Each row has a name. After each piece below comes the name of the row it's from, unless a question asks for something else. Each question is about the rows just above it. Places in a row count from 1.

dopo: [-0.78 -0.93  2.65 -1.73 -8.05  8.30  6.00  3.53  2.65 -3.94  4.47  0.52
  5.93 -0.35 -1.93 -1.26 -4.67 -9.11  3.64  7.67 -0.31 -0.41  3.12 -3.04
 -1.00 -0.11]
noz: [-4.67 -9.11  2.65 -0.31 -0.93  2.65 -0.41  3.12  3.53  7.67  5.93  4.47
 -3.94 -0.11 -1.27  8.30 -0.35 -8.05 -1.93  3.64 -3.04 -1.00 -1.73  0.52
  6.00 -0.78]
Kifu: [ 3.12 -0.31  7.67 -1.73 -0.41  2.65  6.00 -1.26 -3.94 -1.93 -8.05 -3.04
  8.30 -9.11  4.47  2.65  3.53  5.93 -0.93 -0.35  0.52  3.63 -4.67 -1.00
 -0.78 -0.11]
zize: [ 1.30 -0.69  7.36 -1.10 -5.38  7.82 -5.48  2.91 -3.40 -0.76  5.62  3.46
 -6.00 -1.57  0.74 -1.00 -0.47  4.95 -0.07 -1.19  2.99 -4.65  7.24 -5.28
 -4.48  0.74]
Put [-0.11 -0.78 -0.93  2.65 -1.73 -8.05  8.30  6.00  3.53  2.65 -3.94  4.47
  0.52  5.93 -0.35 -1.93 -1.26 -4.67 -9.11  3.64  7.67 -0.31 -0.41  3.12
 -3.04 -1.00] back in order: which row is it?
dopo
Which row holds these entries in another order? [-9.11 -8.05 -4.67 -3.94 -3.04 -1.93 -1.73 -1.27 -1.00 -0.93 -0.78 -0.41
 -0.35 -0.31 -0.11  0.52  2.65  2.65  3.12  3.53  3.64  4.47  5.93  6.00
  7.67  8.30]
noz
One entry of Kifu was changed: [ 3.12 -0.31  7.67 -1.74 -0.41  2.65  6.00 -1.26 -3.94 -1.93 -8.05 -3.04
  8.30 -9.11  4.47  2.65  3.53  5.93 -0.93 -0.35  0.52  3.63 -4.67 -1.00
 -0.78 -0.11]. Where, and from what?
4, [-1.73]
Changed noz: [-4.67 -9.11  2.65 -0.31 -0.93  2.65 -0.41  3.12  3.52  7.67  5.93  4.47
 -3.94 -0.11 -1.27  8.30 -0.35 -8.05 -1.93  3.64 -3.04 -1.00 -1.73  0.52
  6.00 -0.78]. Place and old value:
9, [3.53]
Which row holds these entries in another order? [ 4.47  0.52  5.93 -0.35 -1.93 -1.26 -4.67 -9.11  3.64  7.67 -0.31 -0.41
  3.12 -3.04 -1.00 -0.11 -0.78 -0.93  2.65 -1.73 -8.05  8.30  6.00  3.53
  2.65 -3.94]
dopo
tags:
[-0.11] -> Q_640
[-5.28] -> Q_292
[0.52] -> Q_957
[0.51] -> Q_532
[0.53] -> Q_608
[-0.10] -> Q_585
[-3.04] -> Q_577
[-5.27] -> Q_678
Look up the entry of noz at place 24 in the table:
Q_957

